128 stands for zero in the data rows.
Each row has a hidden score. How much does it go up from the first row of each pair to the second? 20 means little or no change, 40 a big rise and 0 a big fall. The score is a weighted sum of the row's numbers plus the product of two more (or one squared), each taken from its middle value.
[133 139  96 141 123 149 163 119  60 160 117 131 136 155 127 127  81 132]
[102 142 114 156 115 107 133 101 118 129 119 119 163  98 111 137 156 156] 11
[171 126 135 102  90 145 160 115 125 166 101 140 110 128 145 163 111 100]
[106 131 125 157 153 108 119 165 123 103 122 140 128 130 134 107 157 168] 9
[149 105 124 115 141 131 123 144 131 158  80 154 111 159 121 129 116 129]
[113 142 100 152 114 140 126 141  90 138 127 133 149  83 114 134 134 135] 26
[158 167 119 152  99 104 172 114  98 154 130 127 140 103 118 152 102 115]
[ 86  73 146 101 155 126 126 115 144 108 129 105 102 117 103 100 150  76] 19
[127 162 105 161 134 128 135 111  95 112 178 104 148  93 116 102 144 151]
[146  96 109 119 109 143 139 143 124 159 103 153 116 137 142 149 108  83] 21
[122  80 147  83 107 169 114 141 126 117 128 137  92 141 114 109 109 102]
[142 127 137 113 112 162 133 115 108 153 112 167 128 143 141 162 106 107] 21
[133 160 125 142 150 111 111 107 131 107 153 128 160  79  99 120 139 134]
[135 136  72 153 146  86 109 147 118 120 162 114 168  95 109 132 128 148] 11
[138 141 118 118 122 124 145 120  95 184 138 110 132 112 130 132 103 110]
[129 115  86 166 135 116 157 106 117 142 176 124 156  81 120 133 107 151] 28
[ 85 102 150  97 150 140 122 144 132  92 136 125 123 138 122  97 136 125]
[146 165  97 156 128 106 129  97  76 124 148 134 159 101 117 150  89 147] 26
[128 104 130 132 110 139 121 114 141 161 116 150 114 155 150 140  92 103]
[144 128 110 117 118 131 118 112 118 166 116 132 127 124 126 138 116 129] 19
[116  84 134  93 136 126 155 143 150 127 103 134 100 141 137 139 132  93]
[ 94  96 150  92 144 101 132 141 176 104  94  95 109 149 183 101 128 139] 5
[135 112 155 107 120 148 162 125 118 158 118 128  93 162 147 114  94  92]
[118 124 128  85 132 152 127 150 104 136  95 128 102 144 124 152 119 123] 16
[163 156  91 143 133 129 108 111 115 126 181 126 161 101  98 123 106 129]
[142 133 106 175 137 120 116 108 103 102 169 131 162 102 130 128 155 131] 24
[145 156 124 144 106 114 145  97 103 138 118 139 154 105 149 157  97 124]
[129 101 155  89 116 155 122 138 125 131 106 133  93 153 139 118 151  98] 19
[160 129 112 117 111 140 179 110 107 146 115 157 133  87 142 139  90 103]
[101 125 154  80 129 127 123 149 125 139 117 139 109 135  99 130 110 112] 4
[145 165 137 131 103 174 128 158 106 159 116 129 129 138 142 143 105 105]
[162 152 107 129 115 110 104 121  89 132 144 132 153 115 120 131  94 116] 14
[170 150  73 141  94 143 126  83 116 153 143 104 145 116 130 190  97 114]
[169 153 103 134 100 171 129 120  97 143 120 152 148 138 125 169 111 136] 5
[ 94 103 157 120 167 109  90 163 147  99 128 122 123 148 143  99 130 123]
[158 138  92 141  90 109 127 103 103 146 152 137 161 115 123 114  78 141] 18
[157 131 146 108  95 153 108 148 126 137  83 145 100 175 134 157 112  81]
[ 79 100 170 117 161 107 131 150 138  89 122 106 124 143 138 115 156 132] 17
[ 89 101 162  85 155 139 145 118 151 102 146 105 106 143 142 109 186 145]
[149 147 112 128 124 130 147  74  94 165 102 140 142 127 135 180  87 102] 26
[112  88 149  97 139 114 118 136 150 107 139  97  87 125 144 101 136 124]
[114 136 131 155 124  96 130 142 128 133 150 123 166 103 121 118 167 147] 9
[ 89 108 120 113 149 142 105 129 178 118 160  85 117 125 155  90 147 127]
[126 139 123 126 133 107 149 143 133  92 141 117 138 143 148 130 171 145] 18
[169 148  88 150 130 137 140 119  83 140 121 129 165 119 114  96  92 136]
[115 141  96 160 144 108 151 112 113 134 137 130 157  91 104 113 128 174] 21
[149 135 134  84 137 158 119 130 141 142  94 131 104 142 139 152 144  92]
[105 115 155  98 149 172 111 130 130 119 110 130 106 160 129 124 114 100] 10
[117 164 116 156 138 125 115 133 150  99 137 140 156 107 158  99 160 153]
[158 118 135 129 111 173 124 119  91 168  98 142 131 122 132 141 110 109] 24
[ 97 155 112 152 133  89 140 137 116 123 144 108 151  98 136  98 138 167]
[144 147 163  97 145 166 112 110 123 149  89  97 105 161 134 144 119  69] 34
[152 166  97 164 125 114 114 116 120 142 168 133 156  72 112 108 109 108]
[127 113 129 102 124 118 125 134 110 153 100 134 118 171 104 116 124 105] 6
[145 138 117 137 113 140 134 123 115 161 118 136 119 117 158 171  94 105]
[148 151 103 147 114 104 116 106 109 138 153 129 145 103 118 148 102 126] 12
[ 86  85 165 108 143 128 128 142 183  92 129 130 109 144 165  74 166 138]
[118  92 163 102 138 130 139 130 145 134  79 115  97 161 148 121 156  97] 29
[111  67 163 101 147 128 113 136 175  88 116 130  94 157 141 127 151  91]
[164 157 121 136 134 125 135 102 114 168 123 136 129 115 135 135 104  88] 39
[ 88 140 138 119 148 101  93 133 137  81 120 129 126 138  94 104 154 153]
[157 147  97 149 117 135 149  96 126 155 135 178 140 124 131 143  97  96] 34
[130 136 157 105 105 159 125 141 116 163 115 156 120 149 136 163 103 127]
[117  93 155 121 130 127 129 141 155 115 120  96  91 141 132 121 126 117] 29
[138 152 116 175 119 139 144 132 116 124 142 122 162  86 134 146 114 123]
[117 157 144 157 147  70 124 118 135 104 160 115 143 110 104 130 163 150] 15
[131 123 153 101 104 139 121 154 142 147 102 125  99 153 130 138 125 113]
[119 155 118 154 155 126 123 138 124 120 140 111 158 101 127 104 167 143] 18
[164 140 110 157 141 109 125 107 100 127 189 116 170  98 109 119 108 128]
[153 151 102 156 132 128 145 116 106 134 136 114 155 108 133 144 116 161] 19
[146 135 108 148 116 126 133  75  90 150 105 150 138 119 117 165 114  92]
[109 166 129 164 122 120 104 153 169 112 160 131 149 108 164 114 161 158] 13
[ 90  99 146 109 165  76 137 145 166  82 111 132 117 146 139 113 140 125]
[158 130 139 136 104 123 165 111 113 155 116 148 133 134 108 151  72 125] 25
[140 130 103 114 134 143 137 138 109 165 103 148 147 139 128 168 120 107]
[107 123 141 110 120 137 107 129 118 143  76 124  90 137 135 157 140 113] 33
[132 143 116 153 124 116 140  96 128 114 156 123 165  80 135 103 130 152]
[132 142  91 164 131 109 137  87 105 120 161 134 161  81 131 167 138 149] 29
[ 92 138 127 159 123 131 135 137 122 125 131 131 137 126 120  93 133 155]
[155 136 112 135 128 148 111 134 103 157 129 131 142 128 145 163  84  99] 28
[ 89  85 181 116 166 137 137 140 154  99 121 125 101 137 152  86 144 152]
[ 97  93 143 110 134  94 102 117 158  93 134 127 106 131 122 115 139 155] 19
[112 148 129 160  99 121 113 133 131 107 142 147 144 109 152  97 147 164]
[134 133 119 128 129 101 144 149 128 117 142 115 123 121 129 101 158 130] 27
[154 106 143 116 132 150 121 149 123 163 125 142 120 175 139 137 110 107]
[ 87 115 146 120 157 126  99 136 141 107 110 103  97 125 132 109 137 129] 26
[166 116 100 154 132 138 130  96 123 144 175 135 163 116 141 111 114 164]
[154 147  94 156 119 155 133 102 112 118 148 136 168  82 109 145 144 137] 21
[124 126 136  98 114 145 116 109 123 159  97 118 113 156 133 143  95 113]
[ 95 101 170 121 169 140 152 153 150 103 107 136 106 142 153 109 158 155] 21
[151 116 139  90 122 161 133 144 105 139 111 148 107 168 130 147 107 114]
[129 140 121 159 160 129 114 125 136  97 135 122 137 133 138 113 156 143] 21
[120 131 136 107 136 142 136 156 125 127 109 136 108 151 135 149 140 113]
[130 154 121 167 129  94 107 120 118 127 158 145 154 114 121 132 145 158] 16
[138 156 128 124 150 114 134 110 117 166 131 160 128 118 158 161 115 124]
[171 152  85 143 138 124 139  83  65 142 161 113 159  98 122 169  79 141] 16
[153 147 154 106 134 137 143 142 166 155 118 159  94 153 125 146 112  99]
[ 98 166 111 160 144  93 135 125 111 105 168 149 159 102 115 111 134 173] 4
[140 132 106 107  83 153 174 123 118 155 131 133 124 160 144 139 114 114]
[152  98 162  96 167 139 105 130 124 113 129 133  94 172 140 129 127  82] 19
[104  95 152 106 137 113 130 134 138 110 113 101 102 139 126 107 134 110]
[122 108 129  92 132 136 125 149 156 130  97 118 104 130 152 139 140 102] 23
[179 142 107 127 120 161 160  93 113 154 140 154 152  96 100 143  77 114]
[126 104 144  95 128 153 142 138 167 119 109 123  94 166 140 126 147 136] 11
[105  92 161  91 150 123  95 157 149 122 107 131 102 140 111 117 136 133]
[135 127 123 105 119 134 131 113 108 168  77 127 121 168 124 154 104 122] 20
[143 167 110 133 133 152 161 141 113 150 114 144 144 113 131 140 112 122]
[119 170  94 141 115 113 136  70 120 112 156 127 153 116 118 115 128 158] 18
[148 135 118 141 118 145 180  85 103 159 126 133 138 151 129 151  87 112]
[134 161 100 155 129 126 148 110 129 131 175 114 166  63 108 113 131 158] 18
[130 145  95 146 112 110 122 122 118 118 179 116 153 100 118 128  98 166]
[109 141 122 158 125 115 150  85 103 102 151 119 151 133 152 111 166 163] 26
[123 124 145 138 156 104 128 130 132 110 174 131 142  95 142  72 146 160]
[ 91  90 146 110 118 116 129 136 146 107 121 134 101 130 149  89 160 121] 21
[155 154 112 138 122 125 138 112 103 172 137 136 156 111 114 138  65 131]
[142 127 156  99 108 145 133 145 122 149 108 129  99 184 115 148  99 110] 25
[162 156  90 136 113  94 130 103 108 128 143 148 170 111  99 121 121 167]
[137 128 105 147 127 183 132 100 114 158 110 154 132 125 128 184 106 120] 31
[ 94  83 162  96 145 131 116 126 151 105 127 115 105 129 128 113 145 102]
[156 162  89 153 152  96 121  82  85 143 139 134 144  96 103 153 101 139] 24
[151 153  97 138 120 122 110 123 115 133 146 123 165  85 107 119 121 151]
[109 126 146 131 142 112 118 147 171 102 149 123 122 148  96  94 159 139] 16
[142 136 152  95 129 119 109 162 156 139  93 136 104 169  99 160 126  99]
[143 148 109 123  89 166 110 112 110 166 126 145 138 120 145 142  85  79] 25
[142 129 101 127 114 136 126 104  77 141 100 121 141 114 128 154  95 107]
[114  82 171 100 161 130  91 136 166  93 129 112 106 134 155 100 147 119] 16
[159 151  96 159 153 130 125  98 129 155 148 137 148 110  97 126 100 144]
[ 93 137 162 144 139 131 147 120 165  81 135 108 129 132 121 137 171 151] 8
[ 95 100 149  83 156 139 115 117 167 118  87 103  97 150 138 131 135  89]
[ 98  62 170  98 144 122  85 155 164 107  96  89  89 132 145 125 150 136] 21
[112 104 153 116 124  99 111 128 135  83 140  98 124 123 121 105 156 130]
[126 148 121 133 127 109 153 137 133 172  97 130 126 134 113 159  93 100] 23
[ 98 160 152 139 135  91 130 151 144 106 149 122 130 111 125 113 151 164]
[138 112 130 109 140 149 149 174 127 125 105 152  93 143 125 140 133 108] 31
[138 150  91 141 135 118 144 132 133 146 153 149 176 120 102 116 110 158]
[122 122 175 108 131  92  91 131 160  89 131  87 104 147 128 107 166 132] 35
[115  91 110 118 109 127 122 140 106 175 120 122 111 172 151 141 144 130]
[154 112 114 129 121 132 140 108 108 155 126 133 160 115 112 167 101 131] 8
[104 134 114 163 143 114 103 141 116 106 147 114 146 121 149  69 174 154]
[150 135 117 138 110 141 135 115  86 163  96 112 137 140 120 177 122 103] 28
[119 132 103 172 125 109 128 128 129 121 151 124 156  98 174 113 131 119]
[119 100 165 102 145 146 144 153 138 136 115 147  99 154 117 146 120 141] 11
[138 114 155  81 132 182 108 131 150 129  95 114 102 123 131 129 130  98]
[ 94  87 174 100 132 146 142 137 130 137 124 110  89 139 135 112 131 136] 22
[155 158  91 136 105 143 158  95 120 161 110 131 129 151 131 125 105 137]
[145 158 119 167 127 128 123  82 117 126 185 141 171  73 118 137 123 157] 23
[143 160 120 134 106 159 130 116 130 153 113 153 132 120  93 134 109 128]
[119 109 144  98 142 170 124 145 124 157  99 135 104 160 117 157 127 119] 22
[110 138 116 155 121 117 114 158 136 107 138 122 136 117 127  78 130 173]
[ 93 156 140 155 150 117 106 159 130 102 113 122 110 109 132 112 149 132] 35
[116  97 136  90 120 113 126 167 134 138  98 118  84 142 141 143 138 119]
[138 148 151  99 106 130 159 136 119 156 104 118 102 177 122 156  99 101] 15
[149 125 124 115 124 150 154 134  99 140  99 142 108 147 125 151 111 101]
[102  92 145  98 158 125 134 137 120 107 126 134 100 119 132 115 158 138] 18
[125 144 142 152 144  95 129 124 119 107 134 107 144 129 130 110 165 162]
[ 96 125 143 154 141 109 122 106 134  95 113 130 127 129 156  84 145 146] 21
[109 140 103 155 137 134 120 118 137  98 167 135 144 101 149 111 162 149]
[118  99 163 126 160 113 114 138 130  97 135 132 108 167 143  94 167 141] 15
[138 138 115 123  93 134 146 133 109 145 130 156 127 138 144 157 116 132]
[105 171 117 176 119 128 125  99 140 101 136 111 145  90 153  94 147 140] 21
[ 73 144 131 150 132 113 100 143 152  87 125 116 126 125 122 103 175 135]
[101 106 169  98 132 127 115 154 159 104 115 103 104 119 155 106 147 121] 23
[105 110 146  93 136 154 132 138 128 127 108 113 105 134 116 114 145 108]
[178 150 101 149 120 133 155 124 130 139 105 132 149 127 140 157  92 123] 24
[ 94 180 133 148 121  95 121 138 167 108 130 148 125 129 145 120 145 135]
[124 146 132 141 112  99  98 122 141 117 155 126 170 131 150 100 165 160] 7
[ 97  84 163 112 140 109 135 143 159  92 124 135  97 105 154  89 133 120]
[169 144 127 138  88 116 137 123  83 157 128 128 137 109 129 185  77 135] 17
[145  93 153  91 137 128 138 137 151 119 107 119  98 164 150 146  79 109]
[140 116 141 120 117 141 137 142 125 153 127 139  85 160 127 142 134 101] 30
[145 127 119 111 115 173 145 122 108 166 112 146 116 134 152 172  89 103]
[ 99 108 143  81 121 138 109 149 130 115 118 129  93 155 144 108 150 105] 17
[155 164  82 151 115 112 137 116 120 135 154 129 155 101  95 130 112 154]
[148 137 102 148 109 126 145  81 121 143 103 127 119 133 143 155  99 104] 33
[ 89 128 167 129 116 131 130 160 154 109 148 127 122 119 108  84 145 128]
[148 166 115 137 128 118 129 116  87 140 135 146 155 115 102 161 119 126] 24
[125 145 124 128 106 164 108 165  87 173 119 138 117 170 126 130 113 120]
[147 115 107 115 103 154 131 125 112 176 104 172 139 143 144 147 112 121] 14
[111  99 151 102 154 152 114 156 134 136 117 143 110 170 126 126 115 114]
[167 142  99 142 111 134 148 102 120 156 143  96 155 122 122 176 118 128] 29
[153 142 102 148 132 127 138 117 116 132 162 133 157  93  97 139 112 154]
[124 149 125 147 107  97 143 103 109 114 141 134 150  90 106  97 144 163] 17
[143 157 106 156 122 161 140 108 114 125 163 138 158  97 121 111 105 150]
[139 132  79 151 107 137 149 138 114 119 119 114 165 102 130 154 105 138] 21
[117 128 130 165 137  80 124 146 126 113 126 145 140 105 158 130 163 167]
[133 134 152 110 127 173 134 147 123 149  96 132 103 140 122 128 114  83] 17
[139 149  98 152 100 119 119 104  97 124 153 129 154  73 133 138 160 155]
[144 167 112 153 105 117 150 119 129 158 111 121 141  95 107 137 115 121] 19
[121 105 170  96 120 132 114 150 155 139 101 130 102 159 143 166 117 110]
[166 154 115 148 108 112 132 108 106 128 142 153 156  94 135 152 116 138] 29
[163 113 127 137 111 159 171 133 103 170  99 125 124 130 156 163 112 134]
[106 121 149  86 106 106 111 145 162 106  87 109  92 151 144 131 127  89] 14
[110 144 170 129 109 115 120 151 164  89 121 133 120 124 100 118 167 141]
[166 161 100 134  74 142 126 106  96 159 134 147 136 146 121 157  91 104] 31
[ 87 135 122 147 133 112 129 142 148  99 155 134 133 142 132 114 121 158]
[142 135 127 115 110 170 114 131 102 176 117 129 121 146 131 174 106 126] 25
[131 111 137 111 126 127 135 131 148 164  69 119  84 148 130 108 129 124]
[111  94 169 100 112 134 143 142 135 127  74 137  95 164 136 123 104 119] 11
[105  85 143  76 150 152 144 137 124 113  80  91  93 165 113 139 159 135]
[ 89  89 137 140 132 130 115 143 158  93 130 112 133 129 158 103 142 139] 13
[134 116 154  77 150 103 111 140 143 143 118  91  89 154 148 162 125 107]
[158 119 105 137 128 126 152 117  81 118 126 151 162 111 131 117 105 153] 13
[157 124 115 112 131 138 146 135 112 161  97 102 114 163 132 161 118 111]
[139 129 130 120 102 150 132 167 127 156 125 105 116 172 146 134 107 129] 13
[146 148  97 151 122 113 138 113 108 138 167 123 166 118 120 138 107 138]
[143 142 112 138 114 137 147  86  80 151 116 124 155 106 128 133 108 145] 21
[163 128 122 130 121 134 121 110 109 168  89 133 113 155 168 152  93 119]
[141 136 149 103 142 150 130 126 114 151 116 111 122 174 139 120 105 112] 8
[130 173 101 157 118 134 126  98 126 112 147 123 173  97 115 115 117 154]
[113 153 151 140 128 114 119 122 140  91 149 118 131 131 118 135 167 141] 25
[145 130 138 114 120 133 137 156 122 154 112 142 106 154 112 146 118 108]
[ 93 128 148 102 157 107 124 125 151 106 162 122  92 139 126 115 132 129] 22
[145 140  90 153 123 149 142 117  99 150 130 144 156  94 121 167 111 108]
[126 149 112 126  99 134 123 120 112 150 124 124 112 165 114 128 109 121] 20
[146 146 139 135 116 177 137 148 121 166 119 131 116 134 154 145 140 115]
[149 126 120  99 112 137 163 131 124 169  93 135 115 144 125 131 115 140] 8
[105  89 165  99 162 134 119 121 169 100 159 140 103 137 146  94 173 130]
[111 119 139 146 131 119 150 146 150 117 170 120 143  93 149 118 148 146] 28
[134 141  97 146 138 105 130 116 125  94 144 157 156 111 113 125 144 162]
[ 92 126 147 131 158 122 111 138 155  87 112  98 107 143 105 124 160 133] 22
[100  96 166  73 141 100 121 123 151 100 134 146 100 156 122 144 135 104]
[137 108 170  96 125 141 132 140 130 124 106 120  95 166 140 124 123 102] 22
[135 117 129 106 134 168 136 126 128 149  86 114 104 182 119 156 101 116]
[152 136 101 145 121 114 149  94 127 131 163 142 156  98 129 141 108 159] 23
[138 127 145  97 103 129 164 163 111 138 108 140 116 153 124 150 144 133]
[137 111 120 109 122 149 141 154 112 148 132 119 113 169 147 145 132 118] 25
[ 98 112 167 102 125 122 134 138 148 105 125 110 108 121 137 103 162 116]
[ 97 143 145 139 130 120 102 141 174  84 155 142 124 127 128 123 170 147] 11
[136 159  77 175 126 119 110  76 122 124 173 134 159  85 114 132 124 155]
[117 158 107 153 125 148 141 140 134 125 152 146 159 114 150 114 159 166] 11
[ 87 113 165 137 152 118 117 125 170  88 144 100 105 127 134 110 169 147]
[145 135 119 133 124 126 149 108  90 165 108 110 136 145 130 152 105 112] 22
[119 122 142 134 137  88 101 117 146  83 140 133 122 109 150  93 158 150]
[164 151  84 137 114 138 154 129 135 144 116 159 143 126  89 151 108 139] 14
[103 146 126 139 133 110 120 160 142  99 122 118 106 137 118 101 156 153]
[116 121 125 151 137 127 122 143 153 108 126 106 111 125 134 134 164 113] 25
[160 153 100 144 106 159 134  81  96 136 148 141 155  93 124 111  86 124]
[123 158 140 141 116 147 151 135 149 105 120 111 140 110 113 100 144 144] 15
[ 98  87 152 108 158 128 138 145 159 117 112 122  87 140 134 116 151 127]
[137 159 100 147 147 127 126 110 124 139 171 130 174 105  87 107  88 150] 2
[ 87 110 124 150 133 113  89 164 155  86 120 119 122 128 147 111 151 155]
[104 143 155 139 139 123 129 147 156  99 160 138 129 123 150  84 159 156] 22
[ 91  95 185 114 125  89 118 164 127 119 113 126  94 120 120 117 153 142]
[143 157 124 145 101 167 115 130 119 157 106 132 134 139 133 131 122 111] 14
[162 142 109 149 113 126 123 102 112 113 165 130 156  97 101 137  98 133]
[135 108 137 101 133 144 153 159 144 136 118 130  93 165 145 130 111  88] 25
[105  81 148  98 149 142 103 174 130 118  99 102 107 150 126 129 153  96]
[106 111 156 123 120 128 120 149 140  82 128 126 114 122 133 103 180 140] 17
[129 154 146 143 138 118  99 143 136 118 133 125 139  91 138 103 149 135]
[191 146 111 151 131 138 148  87  78 154 168 147 142 109 117 139 120 131] 22
[109 123 141  96 149 133 128 147 125 142 110 108  96 163 128 114 126  66]
[139 123 113 146 122 100 130 123 119 120 174 124 155 113 112 114 136 152] 8
[133 140 132 119 132 147 142 131 116 155 104 160 109 150 111 172 120 103]
[117 102 173  86 149 130 123 162 163 121  94  86  92 147 119 106 133  70] 19
[137 169 108 148 130 104 101 126 134 125 188 150 161  95 109  99 171 134]
[156 128 114 131  95 117 136 102 108 149 134 149 145 113 107 169  80 126] 18
[108 110 145 105 162 123 117 126 123 117 106 120  88 157 120 121 151 121]
[146 157 104 153 131 117 135 110 119 126 152 139 161  93 118 143 119 142] 16
[ 75 119 142 129 157 115 157 123 154 102 139 121 128 120 133  98 154 151]
[135 125 133 116 124 142 159 164 124 141 105 109 108 164 132 127  92 126] 21
[152 144 102 131 116 118 129 101 101 169 116 116 146 133 134 158  87 124]
[ 91 134 126 143 141  90 124 121 162 106 143 100 139 127 133 106 151 112] 25
[122 127 100 142 144 104 112 137 124 109 135  98 159 107 112 119 167 129]
[144 103 141  98 111 142 125 156 116 142 103 136 101 174 129 145 106 103] 22
[147 132 122 117 119 157 148 102 115 160  89 126 124 141 129 153  96 115]
[120 135 122  99 117 161  82 138 138 143 117 111 101 154 117 137 123 113] 22
[167 146 106 164 130 131 113  92 112 154 160 144 162 107 112 134 111 147]
[113  83 153 106 142 148 133 168 139 125  78 142  93 149 127 110 125 117] 17
[154 152 102 148 121 111 141 115 101 130 143 124 145 121 120 160 101 142]
[113 114 155 107 141 140 114 132 118 128  86 123 101 166 125 113 117 110] 15
[152 123  87 155 138  94 139  98 110 128 177 123 170  92 113 140 124 178]
[161 123 132 130 115 138 145 119 108 165 135 151 142 137 122 136 104 147] 21
[126 136 100 150 105  91 122 141 123 114 198 148 168  88 146 118 133 155]
[122 143 160 127 148  93 125 132 160  96 149 130 116 142 140 102 154 123] 26
[125 138 113 149 160 120 128  90 119 113 139 113 154 105 119 128 168 158]
[104  85 159 115 130 139 131 136 145 114 111 131 107 160 109 130 134  96] 13
[128 147 139 136 125 109 113 139 150  94 133  87 131 127 141 111 159 138]
[115 131  92 153 113 113 108 115 122 105 169 126 156  97 124 106 148 153] 19
[112  96 165  96 134 128 127 125 171 111 121 120  98 140 150 111 155 105]
[136 136 138 112 139 157 126 144 149 150  82 112 108 165 140 134 106 122] 16
[124  95 156  91 136 129 131 126 162 120 114 119 112 149 126 147 145 105]
[115  95 164 109 132 139 117 130 155 103 103 100  88 160 136 119 138 109] 21
[ 95 138 152 127 116 104 122 139 118  98  88 107 121  98 128  82 149 161]
[144 122 104 146 138 135 168 111 121 123 158 124 166  91 138 122 129 127] 28
[136 143 114 156 154 110 135 113  91 107 129 155 164 116  99 130 133 153]
[113 148 113 150 138 109  97 110 124 112 156 102 161  93 122  95 148 166] 17
[109 104 155 142 131 124 115 138 177  90 137  85 110 151 132  97 146 122]
[ 99 171 142 143 131 128 121 106 134  94 127 126 142 131 142  97 140 159] 17
[101 147 117 128 136 112 130 128 166  88 125 108 121 149 132 130 143 124]
[112  60 178  96 146 150 115 166 171 107 104 143  96 170 128 120 121 118] 7
[111  94 155  89 124 117 126 153 156 125  92 130 105 177 127 145 135 128]
[136 115 119 124 127 168 145 127 146 160  77 145 122 136 148 167 144 110] 29
[134 134 119 126  73 148 134 117 123 152 101 135 127 153 131 146  97  93]
[102 135 164 122 146 150 106 150 157  98 123 128 118 131  95  99 142 163] 9
[135  99 134  94 153 130  87 157 184 119 140  86  93 152 147 111 146 105]
[123 147 128 140 140 103 144 146 118 108 142 107 145 130 104  74 168 120] 12
[150 147 112 104 126 144 125 170 146 149  93 148 118 140 148 146 105 109]
[150 150 114 141 129 122 138  92 128 154 131 136 164  96 119 173 118 120] 20
[103 155 155 124 147 128 125 138 154 109 127 135 115 124 122  94 162 148]
[ 93 102 143 105 163 110  95 105 188 106 130 105 107 133 154  87 140 128] 18
[ 99  89 160 103 119 108 104 154 156 100 111 102  95 149 143 105 141 108]
[171 141  83 155 138 124 128 103 106 140 152 160 163  88 134 163 122 151] 28
[141 151 110 149 129 129 158  98  99 167 116 154 134 113 125 158  98 135]
[124 173  97 146 139  97 109 129  87 112 141 147 151  91 117 112 169 158] 14
[ 83 124 182  94 154 128 123 136 150 105 123 123 113 136 121 121 148  98]
[105 115 173  96 130 115 130 141 137 124 118 149 101 123 119 114 131  91] 28
[ 94  71 137  74 166 128 119 170 121 116 117 116  91 153 141 118 185 134]
[166 137  96 143 126 148 143 126 123 136 140 138 149 108  86 144  94 114] 19
[109 143 121 160 124 120 120 105 124 108 173 128 148 109 139  93 157 150]
[111 113 143  97 145 149  80 139 162 143 100 146  92 162 146 139 129  52] 22
[ 88 121 173 102 135 121 115 149 177 101 131 121 104 122 131 103 131 113]
[107 146 144 140 121 115 119 152 173 111 147 133 118 126 140  95 152 136] 22
[124  77 148  82 131 170 115 137 134 151 105 137 103 150 131 127 104 102]
[121  76 142  89 121 125 140 140 150 125 104 113  89 179 130 149 134  98] 27
[154 147  91 161 109 126 147  80 107 151 168 140 164 103 102 145  88 162]
[150 154 122 136 139 141 143 129 116 161 114 145 127  97 138 154 115  97] 38
[139 153 100 142 125 121 123 110 116 134 109 139 160 117  68 137  82 138]
[ 66 141 137 122 134 126 117 168 164  94 150 115 118 131 115 106 157 157] 27
[103 163  93 154 146 113 130 124 142 106 138 117 152 116 142 104 141 151]
[154 121  78 151 128 134 135  91 114 149 116 134 145 106 130 158  94 139] 28
[131 138 158 121 108 171 117 130 143 151  89 125 105 150 147 138 119  91]
[137 116 145  95 115 159 104 132 142 153  88 119 102 151 127 124 107  98] 19
[175 167 117 142 138 135 119  79 139 149 166 138 149 142 119 151 105  84]
[173 151  93 148 113 138 113 102 107 131 168 132 155 115 122 156 105 151] 19
